(in the rows, 128 means zero)
Where one turn sends some rows of the set: a few examples, then the rows asked
k_665: [134 138 115 139 102 159 115 114 132 134 117 116 135 136 127 151 152 134
 145 101 147  76  96 118 133 148 105 161 156 102 130 111 128 155  93 128
 120 127 136]
k_441: [136 127 122 154 143 150 105  79 119 146 134 160 121 140 155 143 131  71
 149 104 165 114 134 137 129 161 126 104 120 132 130 109 121 134 134 163
 126 132 140]
k_888: [118 150 145 177 127 137 125  76 136 153 150 144 132 147 132 143 135  73
 134 108 166 137 130 135 122 132 147 117 128 133 125 123 105 141 130 149
 148 123 158]
k_262: [156  74 107 161 163 147 142 141 164 121 115 117 125 146 145 145 127  99
 159 118 152 134 140 132 129 144 116 108 100 108 131 127 125 120 143 151
 107 123 132]
k_295: [ 98 156  53 148 138 120 122 138 116 116 108 120 132 139 128 129 118 126
 142 104 112 106 138 124 123 145  96 142 133 129 108  99 145 111 126 112
 101 140 116]
k_673: [168 135  93 161 128 118 103 113 128 138 104 129 147 159 154 104  90  97
 134  86 130 115 123 112 148 147 114 100 116 122 114 108 155 117 126 120
 140 141 125]
k_213: [123 145 131 132 128 121 114 111 140 138 137 158 147 160 112 151 167 112
 127 123 123 131 100 124  82 143 115 121 120 141  72 156 112 126 142 111
 105 104 133]
k_313: [136 139  83 181 124 125 101 116 143 137 134 143 124 146 135 148 137  73
 113 114 130 148 147 147 125 116 106 137 127 114 107 120 109  82 139 129
 106 118 156]
k_983: [130 154 123 109 127 142 128 127 103 123 119 109 170 147  92 104 144 123
  95 131 137 147 156 137 105 121 146 111 124 152 137 122 132 112 117 133
 101 143 122]
k_518: [125 103 114 116  99 135 126 158 130 121 130 100 147 164  98 151 133 113
 169  81 135 132 129 134 144 150 138 140 108 125 109 166 119 105  95 137
 134 124 131]
k_849: [ 93 147 102 131 132  99 106 112 147 140 137 101 134 166 136 123 148 131
 139 113 157 134 130  77 101 105 137 104 134 131 100 144 104 136 146 168
 136 139 126]
k_161: [120 141 119 101 113 112 130 147 137 116 131  99 187 162  97 108 145 142
 129 143 141 130 139 121 139 105  90 129 131 125 151 131 119 107 118 119
 147 128 129]
k_57: [134 128 135 142 126 104 127 101 134 115  76  94 126 132 187 129 137 153
 134 102 118 128 130 103  98 134 123 140 117 126 134 143 128 119 142 148
 114 124 105]
k_681: [148 142 105 111 139 118 109 118 104 124 130 130 151 127 112 114 113 114
 128  79 122  93 152 168 134 131 123 118 137 149 116 144 141  89  97 128
 142 122 132]
k_314: [134 117 129 125 138 155  92 126 129 153 141 118 118 141  99 121 157 126
 118 123  91 157 108 105 115 147 135 146 127 135 136 135 135 137 119 142
 111 138 166]
k_777: [100 150  88 133 116 116 158 125 151 123  90 115 163 155 163 153 127 107
 167  93 141 103 127 127 144 120 128  87 130 107 107 119 123 109 125 134
 129  92 111]
k_456: [136 150  83 104 123 150 133 151 131 128 131  99 163 155 124 128 137 142
 124 121 158 126 146 119 144 109  96 130 124 108 164 140 140 115 107 117
 155 149 114]
k_819: [100 147  97  98 141 138 156 134 111 105 116 124 142 140 126 146 155 117
 151 142 142 147 134 153  99 147 116 148 108 113 132 155 118 108 120  90
 134 127 132]
k_215: [119 124 142 156 116 105 123 120 130 130  95 100 118  92 161 117 141 111
 139  99 124 128 141 125 117 106 127 154 131 117 134 143 102 143 116 146
 106 153 157]
k_923: [136  99 101 151 142 127 172 108 103 121 130 122 133 137 165 136 119 100
 155 108 156 148 104 132 122 140 145 104 108 135 146 140 148 126 123 140
 106 104 161]
k_484: [ 93 141  95 164 125 125 136 122 133 144 164 112 133 117 127 144 119 167
 165 120 125 122 119 100 114 110 117 110 152 148 121 138 114 129 129 155
 146 126 146]
k_736: [133 113 153 142 120 126 127 142 154 102 116 105 127  98 115 142 150 105
 142 103 114  99 103 123 136 108 121 139 143 111  97 149 127 126 151 159
 105 148 126]
k_127: [132 128 149 113 119 101 133 103 134  92 111 124 139 152 138 105 148 107
 159 116 105 153 119 116 140 105 122 138 140 111 149 135 138  98 133  99
 145 121 170]
k_74: [168 131  92 115 102 128 110 109 120 128 100 131 161 145 142 100 119 104
 122  98 138  92 131 129 144 159  95 109 142  98 130 104 141 115 123 114
 146 134 125]
k_465: [116 163 160 150 147 117 110 133 147 155 124 150 151 141 124 147 141 127
 127 165 145 141 151 142 128 150 136  98 108 128 129 112 130 119 135 126
 103 127 103]
k_384: [124 160 135 143 144 146 113 127 110 153 127 148 142 138 155 168 127  98
 129 107 129  91 146 158 170 135 113 114 122 139 112 118 107 116 144 130
 145 102 118]
k_545: [ 93 130 159 142 164 121 125 120 143 128 159 137 149 161 107 140 149 121
 165 140 147 141 131 119 121 119 113 112 109 173 136 129 119 132 137 160
 116 124 135]
k_371: [160 114 112 130 104 107 139 146 136 135 154 113 142 140 132 141 146 108
 146 133  94 162 125 109 164 100 112 116 130 100 144 124 126 122 146  98
 132 124 142]
k_268: [112 130 160 123 154 127 159 128 159 121 158 144 156 150  87 134 158 138
 158 124 128 132 122 120 118 127 115 113 124 152 140 139 151 144 136 118
 125 118 129]
k_478: [113 160 104 148 156 129 119  89 163 154 105 137 125 121 163 128 146 116
 125 148 113 142 121 118 116 117 130  97 147  98 148 102 136 119 132 138
 121 108 153]
k_99: [144 125 125 122 128 110 122 131 151 102 125  88 133 126 161 163 169 120
 128 112 152 118 108 130 123 120 137 147 121  91 132 155 127 110 149 164
 123 115  92]
k_517: [152 135 105 131  72 132 128  89 121 151 122 120 132 156 126 160 126 127
 132 128 148 121  95  98 128 152 127 113 144  97 105 144 152 128 104 133
 119 144 112]

k_777 -> k_478
k_313 -> k_213
Where do these go?
k_268 -> k_456
k_665 -> k_262
k_215 -> k_736
k_983 -> k_681
k_371 -> k_517
k_161 -> k_74

